The rows below come in pairs that one turn or mirror swaps. Which row does each named row swap with?
mame: [ 21  -8 -13  -1  -5 -14   9   8  -3  -3  10  12 -11  18  16   7  -3  14
 -13   2  -3  -8  -3 -14   0]
dafo: [ -1  -1  -7  -1  -7   5   7 -17  10 -12  23  -6  13  13 -26   7  -6 -13
  -1  13   3   4  -3 -13  17]
sanu: [  1  -4   4   1  21   6   5  -4   2 -11   6   4  11   7 -27 -11 -10 -12
   5  20  10  16 -19   2   6]
sev: [  5 -13  -6   7  12 -12  13   4  -7 -13  24   7   4  10 -11   5  -2  -1
  -5   0  27  -2 -16 -15  18]
sut: [ 19   2   9   1  -1 -13   4 -20   3 -10   0  11 -26  16  -3   1 -28   3
  -5  12   8  10 -15   9  17]
Gok: [ 13  10 -11   1 -11 -17  16 -20  -4  -8   4   7 -18  12  12   9 -13   4
 -14   6   0 -16 -14  -5   4]
feg: [ 15   7  -1  -7  -2  12   6   2  -6 -10 -14  -3  -7  22  -7 -10 -20  -6
   4  13 -16 -14  -1   2   6]
kop: [  3 -11  -8  15  -5  -3  13 -14 -19  16  12   7   4  14   2  12   3  -5
   0   1  15  15 -19 -12  -7]
nutes: [-14  -4  -9   3   0  -2  21  10   6  -2  -4  20 -18  19 -17   1 -13 -15
   0   6   5   0   8  -5   6]
mome: [ -6  -2 -14   2   0  -1   5  -5 -15  -7   7  31 -19  17  13   0 -11 -18
  -5   9  -3   1 -17  -6  14]
pilu: [ -8  -7 -18   1   2  -3  19  -3   3  -4   5   5   5  13  14  -2 -18 -22
   3  13  -5 -19  -3  -3   6]
det: [ 12  -5 -19   5   2   0  -8   3 -11  -3  10  -7  -5  14  13   0 -12 -12
  -2   6  31  10  -4  -8  -2]
bilur: [ 14  -7 -18   4   2  -1   9  10  -9  -9   6  12   6  26 -28   5  -7  -5
   3  10  16  24 -15   2  18]
benep: [ 13   2  -3   3  -5   2  -4   1  -7  -3   0 -18   0  26 -19 -11 -17  -1
 -13  -2 -20   3   1 -12  -2]
nav: [-29  -8  -2   4   2  -5   9   6  -9  -1   9  18   1  16  -6   2  -5 -11
  -1   9 -18   7 -14  -8  10]
fede: [-24  -2   5   3   3   2  -5  -3   4  -3  -3  16   6  17  -6   0 -12  -3
  -1   8   0   0  12  -5  -2]
Movim: [-15  -5 -16   3   4  -1   0 -12   0  -1   9  25  -5  16  -1   0 -19   3
   0   7 -21   3   7  -5  10]
vin: [  8  -2 -14   9   6 -10  10 -16  -5  -8   5 -19 -12  16 -25   4 -18   5
  -4   7 -21   3 -27  -5  13]
nep: [ 18 -14   6   4  -1 -13   6 -21   2   0  26  18   0  13  -4   9 -10   4
   7  18  17  16 -13  -5  15]
kupe: [ 39   0  -3   2   2  -8  17  -5   1  -1   1 -12   0  20  14  -2  -5  -5
   3   7   4  -3 -10 -10  -3]
nezud: [ -3  -2 -24   6   2  -1  23 -11   4  -6  -4  10   7  13 -22  -2 -17  -5
  -3  11 -15  22 -21  -7   7]
nubu: [ 30   0 -34   6   0  -4  -3   5   2 -10   7   8   5  12 -17  -1 -11   9
  -1   8  -7  12 -15  -4   9]
pap: [  2 -13   6  15  -4  -9   6 -14  -3  -5  21 -20  -5  10 -24   1 -15  -8
  -2  10  18   7  -5  -3  17]
biva: [ -7   1   0   9   2  -9 -12   9  -9  -3   3   6  -8  11 -33  -7 -12 -17
   0  10   0   0 -21   0  12]
Komev: [  0   0   1  -1   3   8   3  11  22 -10  -2  -4  10   3 -16 -15  -8 -11
   1   7  -4  13  -7  -2   9]
Tomo: [-19  -3 -10   0   3  -2 -18 -10 -10   1   3   8  -1  11 -11  -2 -14   8
  -1  10 -17 -10 -18  -1  -3]
tubev: [  0  -8   0   2   7   0  -2  -4  -7 -17 -10  -8 -10  12   6 -17 -12 -18
 -10   2 -10 -11  -3   2  -2]
gibu: [ -6  -5 -15   2  -1   7   9  -6  12 -10  10  -5  -4  20 -18   8 -23 -10
   1  12  25  17 -23  -5   9]
zogom: [  2  -6   6   2   7   0 -20  -6 -11  -4   9  21   1  17   0  -2  -8  -5
   3   5 -15 -19 -17 -12   7]
Vove: [  3   6 -13  16 -11  -3  -8 -11  -7  -3  -1   3  -1  22 -18  -4 -16   8
  15  -8 -12  11 -16 -21   1]
rud: [  8 -12   3   5   3  -4 -26  22 -10  -2   8   7  -3  26  -3  -4  -8 -10
  -2  11   4  -1  -5  -5  -4]
Nop: [ 15   0  12   5   3  -3   1 -11 -12  -4  22   7  -4  17 -35   3  -6 -13
  -4  11 -17  -8 -11  -1  -1]
fola: [  5  -9 -28   6   5  -6  -1  14 -17   1  19  16   4  18   3  -4  -6 -11
  -2   9  -3  13 -22  -8  -7]
Puba: [ 30  -1   0   3   3  -1   6   3   0  -1  10  11  -5  19 -38  -2  -9   7
  -3   8  -9   4   6  -5  10]
tov: [  6   3 -11  10   2 -12  16 -18  -9   1   9  11  -5  17  -9  10 -12  -2
   9  14  29  13 -19  -2  24]
vuku: [ 25  -1   6   1   3  -4  26  -3 -14   2   8  14   0  10  12  -6 -19  -7
   2   7  -3  23 -23  -8  -4]
migub: [  2  -1  -4   3   0   1  17 -12  -1  -1  14 -14  13  10   4   8 -13  12
   0   6   3 -22  -7 -12  13]
lumiz: [  4 -11 -14  10  -4  -1  -5  -9 -22  -3  -5  13   5  24   6  16  -2   1
   5  -7  -4   2 -13 -23  11]
Zup: [ 40   1 -21   7   5  -5  -4  -3  -6  -6   5  -8  -7  13  -3   1 -22   0
  -2   5  16  11   1  -7   0]
Loro: [ -9  -2 -11  11   2   1  14  17  -2  10  -5  12  -7   6   8   9   5   1
  -5   2   1  11  -8 -17  11]
sefif: [  5   6  -8   4   2 -19  12   2  -8  -1  -4  12 -11   3  14  -3 -10 -12
  -4   8  20  -8 -27   4  13]
Bokoz: [ -7  -1  10   2   9  -2  12 -10  12  -3   3  -2  -5  13 -13  -5  -4  15
  -3   8 -18 -14 -11   1  -1]
liru: [ 18  -4   5   7  -1  14  -8   0  -1   2   5  -3  -2  29 -24  -4 -17   1
  10  22  -3   9  -1   4  17]
begu: [ 20  -5   1   8 -14   3   3  12  -5  19   5  13  -9   5   3   1   1   1
  -8   5  -4  15  -2  -6  -5]
Difa: [ 25  -6  10   1   1  -4  -4   1 -11  -6  11 -24  -9  16   4   7 -11   8
  -1   6   7  -7 -21  -8   6]
logus: [ -4  -3 -14   1   2  -1  19 -12  -3  -3  20  -2 -11  12  17  14  -5 -21
  -3   8   5   5   8  -1   0]
baz: [  4 -12   1   4  -3   1  19  -6 -11 -13  11 -12 -12  25 -15   2 -20 -10
   6  26  -5   0   8   4  -3]
ved: [ 15  -8   1   0 -14   3  20 -15 -21  14   1   6  -1  22   8   0  -2 -13
   0  11  -2 -11 -17  -3  -3]
mito: [ 23  -3   9   0   5  -4  -6 -14   8  -3   0 -17   0  16 -12   1 -20 -13
  -4   7  20 -10 -21  -6   7]
Ler: [  9  -6 -12   6   2  -4   3  11  23  -6   2  15   1  21  18   3 -10  -6
   2   5  -2   9 -21   5  17]
vogok: [-19  -1 -14   3  -1  -3  -3  -6  -2  -1  -6   3  -9  17  17   2 -11   0
  -4   6  22   3 -13  -7  -5]
nefi: [  4  -1   7  10   0  -5  -2 -14   6  -2  17  15 -11  14 -24   8  -5  -6
   6   0   8  10 -31  -1  28]
lodar: [ 11  -8  -2   3  21 -13   6 -13   1 -18  13   4   6   9  -1   8 -18   1
  -2  22  29  12 -10  -5   9]
tuvav: [ -3 -14   0  10   1 -15  17 -15  -7  -2  17   9 -26   7  -4   4  -8   7
 -14  -6   0  -2 -19 -12  -7]
ren: [-18  -9  -6   9   9  17  14  -3  -8  -6   7   9   0   4   7  -8   5 -16
   6   3   7   4  -9  -6   2]
zireb: [ 11  -7  -3  20   1  13 -17   0 -14   2  10  10  -8  16 -12  -8  -8  -9
  -7  11  11  20  -2 -11  24]
Fim: [ 18  -7   9  -1   4  -1  21  -6  -2  -4  -7  11  -4  16 -15  13 -20  -6
  -2   6 -10  29 -15  -2  18]
nudo: [ 10  -8  -8   4   2   0   1   4  -4  -4   5  -4  -3  18  33   1  -9  13
  -5  13  -5  -1 -12  -4  14]
divof: [ 14  -6   6  -1 -11   2  -2  15  11  -2  -2   1   9   8  -1 -11  -4  -2
  -6   0 -18   2  -1 -10  -6]
fav: [ 17  -6  -8  -1   5  -3   6 -19 -20  -5  14   3 -12  31  -4   2 -17   2
  -7  28  17 -10 -10  -4  -7]
zela: [ 11  12  -7  13 -11  -2  13  -3  12  12  -2   9  -6   2 -18  -9  -4   7
   1   6  11  23 -16  -4  14]
neti: [ 11  -6 -10  -1   1  -1  19 -19  -3  -5   9  28  -1  19 -31  -7 -16  -8
   1   8   1 -13 -16  -6  -1]
fas: [ 31  -4  -9   2 -17 -17   0 -18 -10  -1  14  -1   5  16   5  14 -16   1
 -14  -2   4   3  -5 -15   9]
mebud: [ 18  -4   6  -3   3  -8  11 -21  -6   0   4  10 -10   5  -2   0 -15   3
   5  30  17   8 -24  12   4]
mitu: [ 21  12  -4   3  10  -5   3   4  14  -8 -10   5  -6   5   1 -12 -17   7
  -6  10  13   4  -8   3  25]
roneb: [ 20  -2   1   6   1  -8   9  -8   1  -2   1   8   0   8 -12   1  -9 -14
   1   5 -34   5   9  -8   2]

feg swaps with Difa
Movim swaps with nep
nezud swaps with kop
sanu swaps with vogok
Bokoz swaps with fav

